(in the rows, 128 means zero)
Rotation paths and how fast each direction turns (degrees a step)
Each turn is a multiple of 5 degrees from 10 to 175, or 0.
Each row of a path follows its step; steps can be skipped.
Rotation 1:
step 1: [124 130 129 125 123 133 127 134 131 123 123 123 140 124 131 127 126 124
 132 122 120 129 135 121 124 126 131 125 119 129 130 120 149 132 124 132
 132 128 134 131 131 123 137 129 139 122 123 125 122 130 129 120 125 137
 141 137 122 130 129 127 116 138 120 125 129 123 130 132 128 137 131 136
 132 125 147 118]
step 2: [142 133 135 125 128 112 126 122 111 128 126 130 123 127 132 138 123 121
 123 120 122 121 135 123 131 118 124 131 121 119 128 121 133 132 133 130
 136 137 126 130 141 137 127 123 138 124 129 128 125 133 127 123 130 142
 134 124 129 133 125 127 120 123 121 137 133 120 132 124 120 127 130 132
 133 122 128 127]
step 4: [118 128 129 121 133 127 133 124 125 123 126 133 130 118 126 132 123 126
 116 127 131 128 129 127 126 127 134 126 130 131 135 129 135 126 132 135
 120 128 111 122 131 132 123 127 124 136 115 134 135 137 129 138 136 135
 131 143 132 138 134 125 124 133 127 135 130 118 130 135 125 119 139 143
 133 135 127 134]
step 7: [125 123 126 127 130 121 133 114 121 128 130 116 129 123 140 131 128 124
 126 128 130 134 134 127 126 132 131 133 122 129 115 124 137 125 131 143
 136 125 136 129 129 129 132 120 133 123 130 131 119 131 124 129 133 131
 140 141 114 131 126 130 129 133 116 134 123 140 133 121 122 122 128 132
 137 133 134 125]
step 10: [133 127 131 122 132 120 128 123 133 132 137 130 139 126 123 130 131 130
 126 134 143 132 131 127 125 122 137 133 132 131 136 136 123 128 136 132
 130 127 129 121 128 138 118 127 141 124 128 131 119 131 124 135 133 129
 133 142 122 129 135 124 135 139 126 124 136 117 119 141 132 120 133 131
 118 124 129 140]
step 12: [117 127 131 132 134 125 131 118 133 125 137 130 122 121 138 123 122 122
 136 131 122 130 134 145 124 132 140 135 128 127 125 122 135 128 139 120
 121 122 136 125 124 127 129 125 137 124 141 122 130 124 118 128 129 134
 130 139 124 129 141 127 127 127 124 134 132 129 124 125 132 135 138 124
 122 124 142 121]
step 16: [122 133 123 119 131 133 135 124 132 131 121 129 145 110 115 127 123 130
 123 133 123 138 124 129 136 125 129 126 128 133 129 123 127 117 129 131
 118 124 117 122 123 133 131 125 132 119 126 122 121 125 130 126 124 125
 130 141 125 129 131 131 128 137 121 132 137 116 130 138 139 138 135 129
 123 126 129 131]
step 17: [137 130 117 123 126 132 133 124 118 134 126 130 135 130 129 128 115 129
 134 121 120 124 138 136 119 132 137 122 130 129 119 127 133 132 125 125
 117 129 118 123 132 132 128 125 139 125 121 120 132 142 124 121 127 138
 130 130 133 125 141 134 135 122 127 130 139 122 130 125 137 131 138 138
 126 119 135 130]
step 18: [130 131 125 128 132 122 121 124 126 128 129 122 137 133 126 122 133 123
 125 125 120 132 137 127 124 118 125 131 129 130 122 111 138 126 131 127
 129 126 137 121 121 115 127 133 133 120 129 132 138 133 117 120 122 133
 134 135 120 123 125 129 123 126 121 135 140 124 122 128 132 136 124 133
 126 115 140 116]
Speeds:
[129 127 129 128 128 131 126 126 130 127 129 128 127 126 126 129 127 129
 125 131 129 128 125 128 128 126 129 128 127 128 127 130 127 128 127 129
 127 126 131 127 129 128 128 126 126 131 126 127 129 129 129 127 129 127
 128 127 130 127 129 128 130 128 125 127 130 125 126 131 126 127 129 129
 128 129 126 127]	65
[129 125 129 127 126 129 127 128 128 130 126 127 128 126 127 128 128 128
 126 128 130 128 127 128 128 127 130 127 127 131 129 128 130 129 125 128
 128 127 125 128 129 127 128 128 129 129 128 127 125 127 130 128 128 129
 129 132 125 129 125 129 127 133 128 126 128 129 129 128 129 124 129 126
 129 128 129 129]	120
[129 129 126 130 128 127 126 128 130 128 129 128 125 128 130 130 126 129
 129 127 129 130 128 128 130 126 128 127 126 130 125 127 130 131 130 128
 129 128 129 126 128 128 130 125 128 126 128 130 130 127 129 127 129 130
 127 129 128 126 129 130 128 129 128 127 129 128 132 125 127 128 125 128
 128 126 129 124]	65
[129 127 129 128 130 125 127 127 128 128 127 128 129 130 125 127 130 128
 128 128 127 127 125 133 128 128 128 127 128 126 128 125 128 129 128 125
 128 126 127 128 130 129 127 127 127 129 130 129 128 123 127 126 128 127
 126 129 129 128 127 129 128 128 127 131 127 126 126 128 128 127 126 126
 129 127 128 125]	115
[128 129 129 126 127 127 128 126 130 125 127 130 127 129 129 128 129 130
 127 127 130 128 129 128 127 132 125 131 127 126 128 128 130 125 128 128
 128 128 129 125 127 127 127 129 126 126 128 129 129 125 129 127 127 129
 130 129 129 129 127 127 129 132 129 126 128 129 126 128 130 127 130 131
 129 128 129 126]	125
